Each row is where one point has got to under a steady rotation. How many steps took it there?
The counts run from 0 to 155.
[159 136  87 124 113  79 133 147 157 151 144  87 117 114 125 129 119 140
 106 142 119 102 137 166 146 122 161 145 132 193 118 135 109 136 138 143
 139 161  96 180 180] | 126
[187 160 127 111 155  85 141 150  89 145  95 128 101  63 151 112  77 156
 145 142 138 105 134 143 142 119 126 124 134 192 111 122 123 105 134 121
 123 120 105 140 107] | 23
[144 125 140 110 106 129  69 157 114 126 130 150 103 108 128 186 111 108
 136 184 100  97 100 160  97 108 170 132 133 130 165 115 107 106  86 149
 105 152 138  96  97] | 63
[166 169 103 121 127 112 134 156 141 104 126 135 115  77 103  97 101 100
 186 138 146  87 135 150 113  74 129 103 159 167 127 140 144  87 117 151
 146 121 133 168 119] | 31
[187 111 119 119 142 129 125 115 145 145 125 147 121  98 158 183 105 111
 194 134 108 114 124 128 104 101 142 115 116 127 129 150 121  85  88 145
 155 145 195 104 116] | 42
[137 115  75 123 111 139 132  84 168 164 160 137 137 146 128 167 120 126
 162 136 123 111 137 154  85 108 158  95 125 144 104 139 103  98 135 131
 180 146 168 152 179] | 121
[147  67 104 125 117 140  83 125 115 161 139 133 105 101 180 172 101 111
 126 163 131 109 137 139  82 139 183 143 143 170 137 116 120 118 141 129
 111 163 158 142 119] | 130
[150 149 145  97 142  93  99 154 102 125 104 116 105  92 153 195 123 175
 105 160 118 130 126 173 140 148 143 135 141 147 160 123 105 126 114 135
  84 160  93 125 106] | 70
[173 145 137 118 161 114 127 121  82 158  82 146  98  64 164 132  72 165
 153 136 132 114 128 152 123 122 121 109 125 174 114 114 121  89 135 108
 145 103 129 128 100] | 22
[189 137 129 104 157 108 135 138 150 148 113 111 109  54 178 151  96 153
 161 127 151 149 142 112 135 126 156 136 142 138 133 130 147 101 127 170
 102 147 138 134  84] | 36
[145 129  82  82 128 123 104 175  78 156  92 154 117  86 143 135 111 130
 130 180 134 123 104 128 112 118 139 125 146 175  95 120 121 123 132 132
  91 163 136 123  93] | 16
[159  97 115 107 136  91 102 172  85 109  99 144 128  84 150 151 126 155
 131 139 138 143 153 144 117 126 129 118 147 173 130 138 119 109 115 140
  69 180 140 132  87] | 151
[134 149  73  78 127 103 144 155 179 135 140 126 132 118  85 133 135 128
 151 122 123 125 143 117 108  72 163  92 186 145 116 125 127 125 127 168
 139 171 154 148 127] | 39
[175 133 148 119 177 106 146 112  98 175 131 150 118  85 130 151  49 156
 131 137 134 129 124 120 152 122 136 128 128 162 117 157 114  76 122 145
  87 127 119 134 119] | 103
[135 161 112 142  84 108 106 149 152  93 139 127 135 127 129 145 161 118
 146 185 102 101 119 225 112 110 160 122 132 136 137 139 112  87  83 146
 133 126 109 135 147] | 65
[163 151 102 124 138 135 133 119 142 105 121 154 148 102 148 124 123 105
 174 199 135  98  92 154 114 110 126 116 163 186  93 173 124  82 150 119
  94 104 127 122 112] | 98
[182 134 130 123 164 103 145 137 123 150 151 137 138  78 147 131  69 144
 126 148 141 134 121 111 152 118 148 139 140 177 111 170 132  83 126 159
  57 135 110 153 121] | 104
[136 128 104 130 106 142  69 118  71 158  85 180  82 120 126 164  81 127
 149 155 132 125 120 154  94 116 127 124 118 160 105 103 119  98 118 123
 137 140 163 142 131] | 8
[120 132  86 109 142 152 146  86 179 136 160 137 142 122  96 126  99 137
 130 139 146 136 149 123  87  94 169  94 192 148 110 142 135  90 165 149
 112 134 141 171 139] | 107
[167 145 150 118 173 115 152  81 104 176 133 160 109 108 111 145  35 161
 117 118 126 124 132 136 145 114 132 107 136 158 105 131 110  81 128 132
 123 117 134 141 124] | 102
[142 153  96 131 135 119 161  82 186 173 145 117 127 128 137 142  99 176
 139 122 135 154 155 136 123 117 175 116 135 126 100 129 121  90 130 165
 143 130 131 176 180] | 114
[161 141  69  84 125 120 107 174 155 156 146 111 117 102 127 168 120 121
 154 174 128  98 103 102 119 111 166 148 139 160 131 151 112 120 137 155
  82 166 124 152 134] | 118
[156 127 114 138 115  98  97 164 130 136 106 109 103  74 198 126 128 163
 117 175 134 134 139 169 112 147 185 159 142 157 141 105 126 127 117 164
  91 151 100 155 112] | 138
[153 111 107 130 126 145 124  79 153 179 141 140 119 127 160 188  97 142
 168 138 113 112 135 150  95 119 151 113 118 139 121 133 111  93 127 119
 182 137 176 138 170] | 122
[151 113  92 117 116 101 106 177 111  72 100 130 141  91 148 136 162 138
 146 150 142 133 146 165  99 109 131 104 160 180 124 146 137 109 125 146
  75 181 131 146  91] | 152
[125 125  67 130 104 121  92 143 138 102 109 120 115 107 139 132 149 135
 119 171 163 155 142 156 110 127 150 137 157 186 113 141 131 126 169 137
  76 169 107 184 143] | 4
[156 109 118 143 125 107  89 134  81 150 109 137 109 100 162 174  93 164
 108 151 138 157 130 144 129 151 141 139 100 174 127 138 111 100 124 139
  77 169 119 170 141] | 2
[139 130 115 105 142 157 114  94 124 164 151 164 106 114  99 165  55 129
 162 139 139  94 124 109  87  98 149 110 150 130 136 139 124  67 136 143
 131 125 174 149 116] | 109
[149 139  66 100 102 118 116 181 101 128  95 159 138  97 138 111 141 108
 146 193 125 116 102 142  99 112 140 114 151 187  89 137 111 113 134 129
  99 149 125 123 106] | 17
[135 113 124 120 118 111 126  93 189 102 147 120 102 135 106 152 126 100
 134 134 111  94 140 183  98  88 168 104 167 160 137 118 122 107 133 132
 189 146 156 139 146] | 53
[151 163 151 123 129 122  77 114 101  88  94 139  86 106 139 189 120 133
 163 159 133 114 111 189 131 130  99 125 145 172 147 139 129  95 118 112
 114 121 112 145 117] | 77
[109 134  58 117 100 133  91 124 146 115 113 134 111 131 115 131 152 134
 106 160 150 145 146 161  92 112 153 106 169 180 110 115 134 125 172 130
 109 167 119 175 153] | 5
[138 176 128 140 115  73 119 118 120  91 108 132 106 138  92 146 128 145
 122 128 136 146 135 206 149 120 113 106 150 190 110 132 135 105 107 144
 123 129  85 171 154] | 79
[165 160 102 160 102 108  96 145 109 134  80 148  97 102 164 126 123 127
 157 176 141 134 111 179 134 131 126 147  93 179  87 137 136  95 115 141
 123 125 120 167 141] | 10
[133 115  81 115 106 111 113 156 134  65 104 135 132 107 129 118 171 133
 152 145 148 142 151 169  93  97 132  87 179 182 116 145 140 112 141 136
 104 162 137 149 115] | 153
[151 134 128 119 145 127 134  88  92 161  81 164 117  88 168 131  80 160
 158 129 124 119 139 165  92 117 125  88 134 166  98  97 120  87 133  99
 171 107 155 121 119] | 21
[152 185 130 137 128  99  89 126 114  79 100 128  91 123 115 162 128 129
 148 151 136 119 114 206 143 128  98 124 150 184 130 139 130 106 110 130
 109 115  84 175 133] | 78
